(in the rows, 128 means zero)
One turn moves each row of this set onto another row. After a few examples, where does it send each row asked below?
j_572: 123 139 110 85 136 132 154 137 105 59 126 129 140 163
j_650: 110 148 120 107 141 122 69 115 110 160 122 132 98 136
j_341: 146 135 112 183 122 143 130 123 113 88 127 119 121 186
j_945: 143 152 72 115 127 122 179 98 144 144 115 132 150 150
j_306: 145 151 93 117 120 111 167 112 138 150 130 147 167 153
j_162: 119 113 116 122 145 152 99 141 119 159 103 99 125 94
j_447: 136 140 124 119 128 112 175 124 128 148 124 135 178 145
j_430: 125 141 99 85 137 134 155 131 108 57 123 127 133 164
j_983: 126 119 116 122 134 139 82 146 119 165 120 120 135 101
j_79: 102 139 141 108 149 127 77 122 104 158 115 120 103 129
j_684: 134 129 88 120 127 137 75 136 128 166 125 130 125 108
j_744: 127 142 108 86 132 127 148 138 106 62 133 138 142 166
j_355: 110 150 100 105 144 130 76 103 116 156 112 124 83 136
j_934: 127 145 91 84 133 132 151 129 111 59 127 133 132 168
j_133: 129 135 121 118 140 127 192 117 128 141 106 113 166 138
j_492: 97 136 134 107 157 137 89 114 105 152 101 105 92 124
j_487: 133 142 89 116 139 132 194 101 138 138 99 111 149 141
j_536: 145 136 108 182 123 146 132 120 114 88 124 117 118 185
j_57: 143 134 112 182 126 147 136 120 113 86 120 113 118 183
j_741: 144 133 119 183 124 144 131 125 111 88 126 118 123 184
j_231: 102 143 109 105 154 139 89 102 113 150 100 107 80 128
j_111: 122 120 87 119 144 157 99 126 128 155 97 96 108 96
j_518: 132 129 69 119 134 148 86 122 133 160 111 115 108 104
j_856: 129 145 97 85 130 127 147 134 109 62 133 140 138 170
j_756: 143 132 118 182 126 146 134 123 111 87 122 113 121 183

j_133 -> j_447
j_741 -> j_341
j_744 -> j_856
Now find these:
j_650 -> j_355
j_111 -> j_162

One turn moves each row of this set onto another row. After a few examples, where does it send each row asked below?
j_47: 166 96 136 142 123 82 100 158 118 118 119 110
j_948: 164 101 131 142 125 92 98 163 109 110 122 124
j_277: 132 156 105 115 100 133 132 116 114 101 184 109
j_141: 125 144 101 94 99 150 123 126 119 109 176 114
j_373: 130 96 131 91 103 148 121 78 107 103 122 137
j_313: 119 159 129 133 88 109 174 131 167 132 134 108
j_849: 162 100 136 146 123 80 108 165 120 117 116 118
j_42: 166 104 131 140 127 89 95 159 107 105 126 118
j_191: 111 102 133 98 93 92 163 92 150 136 89 126
j_867: 138 165 89 96 96 116 126 122 119 93 165 107
j_670: 161 95 136 144 123 87 106 165 117 118 113 125
j_909: 119 92 146 114 86 117 163 111 154 146 93 134
j_350: 163 86 140 140 123 82 101 150 116 119 111 114
j_54: 117 141 113 114 84 122 158 157 160 145 151 111
j_232: 142 175 113 118 131 91 119 120 116 118 173 112
j_863: 163 168 95 138 137 100 122 124 115 100 137 102
j_557: 101 94 137 100 92 123 162 113 156 153 109 127
j_962: 152 127 114 120 148 109 116 76 99 95 107 117
j_459: 136 146 117 130 77 116 159 162 160 138 140 113
j_409: 131 130 132 99 144 100 110 68 97 111 140 129
j_501: 107 113 150 116 99 116 169 81 152 129 99 124
j_339: 148 149 102 108 94 147 118 129 114 97 170 117
j_705: 109 160 115 119 85 113 151 156 157 143 140 110
j_697: 111 97 125 81 108 151 127 83 116 115 133 131
j_114: 117 104 131 98 111 137 133 64 104 104 141 128
j_310: 158 85 143 140 126 82 106 149 114 117 104 124
j_449: 159 86 140 140 126 89 103 152 111 116 107 129
j_469: 124 153 108 116 80 86 165 145 163 136 130 107
j_625: 165 87 137 136 127 88 95 143 109 111 116 114
j_276: 119 148 121 136 85 104 171 142 158 142 153 108
j_137: 103 112 129 83 110 141 118 77 110 111 120 132
j_814: 130 119 129 65 109 136 131 77 110 104 137 125
j_887: 128 156 133 133 118 65 154 133 153 155 136 114
j_386: 93 109 142 104 93 113 155 110 153 151 95 127
j_212: 105 97 148 118 95 107 172 91 148 145 110 127
j_488: 163 91 135 137 129 95 95 151 103 107 116 128
j_88: 162 90 137 135 131 91 95 143 102 105 115 124
j_851: 169 96 132 139 125 87 94 153 111 111 123 110
j_112: 124 114 115 78 108 122 123 67 107 94 124 127
j_577: 120 127 131 100 112 142 134 64 113 91 134 124
j_529: 150 152 112 151 126 77 154 137 149 134 103 103
j_262: 116 104 148 81 96 109 167 94 147 142 102 127
j_457: 117 113 152 114 132 74 146 82 134 149 104 132
j_224: 132 172 111 118 101 135 139 113 128 94 169 106
j_947: 142 164 108 83 97 129 137 128 124 108 172 108
j_950: 119 163 102 97 102 142 114 124 114 104 165 113
j_585: 139 112 131 134 137 85 148 91 133 130 73 120
j_547: 128 150 127 100 84 102 172 145 163 146 138 109

j_887 -> j_232
j_47 -> j_851
Now find these:
j_310 -> j_849
j_488 -> j_449
j_469 -> j_867
j_386 -> j_705
j_459 -> j_339
j_277 -> j_114
j_54 -> j_141
j_529 -> j_863
j_947 -> j_814
j_313 -> j_224

